One vector is turned by the same rotation once a step. Each row is the vector after some number of steps, and that number follows the row.
The counts run from 0 to 468.
[109 145 115 192 127 159 162 142 144 123 103 113 107 147 126 142 114  99
  96 140 151 106 197 144 106 141 113 137  73 127 145 174 143 125 108 125
 170 194 157 135 150 136 128 108 141 112 136 106 119 106 106 173 137 121
 142] => 399
[118 106 118 122 107 131  84  60 130  96 100 165 106 111  78 107 129 144
 111 119 129  92 114 118 135 148 118 131 102 125 166 107  86  93 145 122
 143  78 160 151 179 146 173 127 158 127 100  75 144 122  89 128 128 128
  68] => 241
[128 126 106 139 138 163 118 105 121 100 116 154 154 130  90 102 119 138
 117 100 148 134 150 123 115 150 134 161 103 158 159 160  79  94 109 112
 174  72 174 165 178 165 135 153 133  99 126  69 130 119 106 144 144  88
 101] => 348
[112 169 151 155 129 125 109  97 138 103 125  90 118 140  95 136  81 123
 100 160 157 115 140  93 110 174 101 130 113 168 112 177 123 130 123 140
 168  93 180 128 144 131 120 118 134 142 138  64 120 136 120 138 115 182
 123] => 421
[139 130 120 160 140  95 140  53 114 104 127 136 101 133 125 103 110 135
 158 124 163 164 128 122 162 176  97 173 141 134 159 106 115 131 121 123
 165 146 185 154 170 155  95  78 154 147 156 113 105 134 142  74 159  88
 122] => 385
[108 129 165 160 175 156 128 138 115 122  93 167 119 147 130  99 137 131
 148  98 209 128 119 147 133 137 139 122 122 166 152 150 110 115 129  65
 165 169 153 175 145 130 126  84 127 140 108 117 130 172 149 139 154  79
 143] => 352
[112  73 126 137 105 113  89 118 129  74 126 142 129 112  94 154 108 154
 117  98 129 116 154 164 142 127 127 128  88 156 157 157 128 106 134 139
 142 114 181 151 165 162 135 146 199 117  94 105 132 136  79 124 170  67
 113] => 177
[ 95 187 143 153 110 118 108 139 126 134 103 180  65 149 148 120 122 116
 117 147 193  85 145 148 100 148 162 142 118 135 113 130 133 123  81 106
 171 165 141 127 158 119 125  75 136 145 135 118  93 146 153 164 155 152
 130] => 253
[126 120 164 171 140 116 106 166  81 127 105 105  97 122 126 121  95 125
 149 103 213 136 103 125 102 180 105 168 104 167 165 127 153  99 152 146
 155 130 155 142 167 138 134 120 135 166 133  71 127 146 127 127 142 156
 156] => 102
[ 86 134 153 138 119 143 109 133 148  85 116 113 114 141  92 128  98 141
 102 122 173  79 120 155 126 126 135 116  67 155 127 173 113 100 186 122
 132 162 149 146 155 136 178  93 178 149  65  89 135 135  92 147 124 154
 124] => 461
[114 109 117 154 131 108  89 145 120 100 126 175 113 107 147 117  91 130
 127 157 169 114 154 135 132 140 121 138  91 152 101 119 163 116 107 143
 223 107 170 139 154 154 113 143 149 102 162  88 114 111 137 144 176 118
 116] => 251
[137 110 138 144 101 125 133 163 106  99 124 123  86 100 135 127  92 130
 141 116 154 133 161 123 105 132 102 188  91 118 159 129 147 119  80 162
 159 138 155 124 179 123 101 143 165 156 141  66 108  92 130 138 141 127
 136] => 381
[113 130 149 169 142 171 114 110 110 113 114 176  80 177 127 106 119  97
 136 109 185  79 166 123 144 137 152 111 112 153 111 135  93 134 149  80
 121 143 166 164 119 120 147 100 138 128 114 118 132 139 112 133 152 117
 117] => 245
[135 179 130 121 126 148 135  73 163  76 125 143 140 132  85 105 134 107
 137  96 167 122 122 158 116 159 126 139 132 128 153 165  66 130 136  99
 149 127 157 133 149 181 168  94 150 178  71 116 116 142 125 124 120 130
 128] => 223
[115 147 124 156 133 115 108  89 126 135 123 218 115  99 147  97 102 141
  92  98 118 124 145 125 123 135 147 157 136 102 176 115 134  97  75 121
 154 130 161 167 144 137  96 140 160 133 120 114 103 172 148 122 179  72
 118] => 196
[101 123 135 161 141 153 158 139 155 109 140 105 116 137  89  97  86 142
 126 130 169 109 137 136 130 132 117 148  81 132  97 143 148 152 171 143
 160 162 140 185 119 167 176  87 171 157 107  52 155 135 150 120 130 149
 118] => 354
[119 126 159 144 132 139 146 106 134  82  82 174  83 120 134 124 102 131
 132 107 182  82 166 139 129 103 149 123  69 150 126 138 101 164  83 107
 119 165 152 130 116 113 131  85 115 166 112  77 128 111 155 145 159 105
 116] => 416
[ 89 116 155 145 148 146  99 100 102  87  92 150  78 139 107 105 100 117
 113 111 146  97 162  94 137 136 147 116 134 198 129 133 108 135 144  94
 114 105 185 161 134 121 151 130 124 146 120  77 129 150  85 128 150 118
 114] => 137
[110 170 137 107 146 149 125  87 137 138 110 183 127 144  65 106 108 116
 145 134 157 122 119 162 137 162 120 136 149 150 144 174 104  97 128 109
 143 121 131 186 168 152 141  82 104 165  80  84 132 155 143 157 138 125
 140] => 11
[129 101 118 165  86 116 167  82 135  94 140 134  99 110  72 133 125 106
 147 113 148 137 155 172 134 142 129 161  86 113 104 140 105 156 114 157
 116 140 146 166 143 129 145  55 157 166 111  88 133 136 136 114 115 110
 117] => 328
[103 137 134 144  98 129 138 102 148  70 124 118 125 103  95 175 105 134
  81 147 146 120 149 142 117 135 101 117  59 128 110 176 119 122  93 148
 183 140 165 119 136 127 163 126 160 133 125  55 119 120 140 177 131 114
 115] => 79
[108 130 138 206 135 140 131 119 135 150 109 152  60 173 126 120  93  56
 122 142 157 106 158 148 107 159 127 149 127 118 133 162 138 108 146 111
 116 167 148 136 159  92  99 106 144 178  90 120 148 148 120 147 120 138
 163] => 335
[105 130 135 158 127 121 139  80 139 121 115 145  99 129  95 123 114 104
 157 153 180 116 128 168 152 160 103 117 129 133  71 133 115 164 127 133
 157 146 155 175 133 101 119  71 138 152  89  93 170 138 151 167 162 114
 108] => 458
[124 130 115 138 100 133 168 154  96 113 114 111  83  99  99 140 123 152
 129 103 128 147 167 150 124 140 112 161 120 147 165 113 158 136 111 143
 165 166 129 173 212 141 166 132 180 145 133  94 104 110  94 131 150 128
 144] => 5
[115 183 131 132 136 126 122 120 121 127 109  98 141 117 101 132  98 136
 119 154 147 139  86 139 120 171  77 151 140 109 138 141 123  82 130 129
 202 142 161 165 193 125  94  95 170 120 115 101 126 132 147 164 154 119
 110] => 403
[120  94 142 155 143 112 133 102 136 136 134 111 119 135  93 104  92 130
 169 117 138 137 141 138 173 139 109 133 127 137 138 139 129 138 146 147
 130 146 172 208 183 119  65  65 145 122 105 119 152 118 121 110 167 101
 136] => 173
[139 159 138 137 146 161 152 122 109 120 116 129 109 111  61 157  99 110
 133 135 162  96 194 137 108 124 109 147  89 131 108 167 112 151 151 106
 142 118 143 164 161 144 111  94 152 148  94  69 118  97 130 171 111 142
 139] => 183
[128 149 135 162 118 100 139 137 103 107 106 148  93  96 104 143 100 113
 147 106 111 149 188 141 113 130 119 143 146 152 143 119 147 154  67 132
 129 110 160 169 180 111 101 133 140 140 129  90 106 132 119 179 181 113
 181] => 325
[135  79 157 158 100 137 139 140  93  53 150 136 125 109 107 105 106 128
 139  75 156 116 205 127 111 116 117 162 106 151 155 106  95 131 118 125
 138 112 151 180 177 146 139 143 148 116 132  80 100  95 103 123 121 127
 136] => 95
[114  58 138 164 141 119 124 136 133  87 141 139 115 130 117 110  98 111
 140 124 164 138 136 162 140 104 147 132  62 142 148 165 152 108 114 128
 134 170 157 172 131 129  68  99 154 153 100 130 117 126 143 109 156  75
 130] => 229
[122 156 131 191 157 127  75 109 167 109  99 176 106 126 157 113  93 120
  71 148 139  79 154 120 126 115 134 106  94 123 156 148 138  97 112 114
 153 137 185 101 143 141  83 147 185 138 114 116 143 121 103 136 165 128
 116] => 464
[104 152 130 150 146 112 139 105 121 137  90 122  58 125 108 149 106 124
 116 155 122  89 209 111 140 148 113 134 118 162 134 168 166 172 111 137
 145 130 184 139 162 134 101 100 151 147 150  92  96 131  79 133 158 146
 144] => 235
[117 101 156 163 138 132 145 138 104 100 134 140 106 161 161  86  97  91
 156 127 195 125 160 114 158 144 111 138 118 153 132 146 156 127 141  96
 178 181 158 156 169 147  82 103 126 140 125 129 116 108 145 107 167 103
 160] => 441
[125 150 136 113 110 134  96 157  95  94 111 148 126 128 107 130 113 143
 140  92 151 104 156 149 104 148 139 147 125 171 165 160 114 120  82 123
 129 111 146 148 208 138 103 119 143 113 133 118  90  85 100 171 174 101
 143] => 218
[142 131 121 170 149 146 154 129 111 150  93 141 120 133 123 115 135 112
 156  89 153 126 191 128 105 143 131 159 117 114 160 113 117 148 133 114
 118 140 151 201 195 139  92  55 159 112 153 124 128 110 101 108 147 114
 119] => 344
[129 143 128 124 109 120 111  85 155 105 102 150 124 109 107  92 109 158
 126  93 142 139 103 135 118 138 143 142 102  92 177 107  71 119 117 123
 131 111 165 164 176 130 130  98 177 146  90  85 135 148 132 107 137 114
  77] => 133
[136 174 133 144 117 101 116  98 100 107 140 134 119  92 124 177 107 148
  94  98 109 133 148 121 129 181  80 159 149 131 146 137 146 111 143 151
 145  97 175 126 171 159 158 132 196 118 120  87  85 158 112 148 150 118
 158] => 429
[116 172 133 153 160 108 105 180 114 120  90 103 103 115 121 128  99 141
 123 140 146 123 170 122  90 129 121 143 123 161 146 125 149 136 116 116
 169 104 150 157 209 116  94 121 178 132 148  80 124 112  84 145 165 163
 153] => 128
[127 163 152 129  93 136 119 100 162  98 100 138 115 111 121 128  96 183
  93 103 122  72 164 111 138 144 106 152 101 142 161 148  99 137 118 140
 116 146 175 119 167 157 153 114 153 109 124  80 122  99 115 146 129 127
 103] => 364
[104 109 145 151 134  74  98 109 134 120 121 160 109 117 136 119  83 143
 135 145 149 114 167 142 153 139 130 103 100 142 117 130 156 132  91 157
 185 135 170 169 141 131  58  81 137 103 156 104 117 116 154 138 196 108
 127] => 359
[105 154 140 175 136 148 127 163 146 168 141 131  93 150 110  89  97 101
 137 133 174 111 120 145 105 167 135 182 119 104 142 159 145 116 147 150
 130 159 142 154 159 150 116  81 169 181 100 104 148 136 142 121 111 168
 140] => 443
[113 119 113 162 114 144 118  81 189 122 116 159 133 165 122  63 137  93
 117 140 146 102 121 135 143 129 123 131  87  86 139 122  97 101 120 127
 168 145 155 167 172 129  90  77 158 128 106 118 153  91 135 128 145 140
  72] => 401
[106  94 139 153 136 157 115 141 147 103 115 164  96 129 137  95 105 120
 136 130 183  77 138 149 147 100 126 124  62 133 121 148 136 118 103 116
 144 164 161 114 138 127 117 122 156 175  83 125 172  92 140 149 175  92
  98] => 122
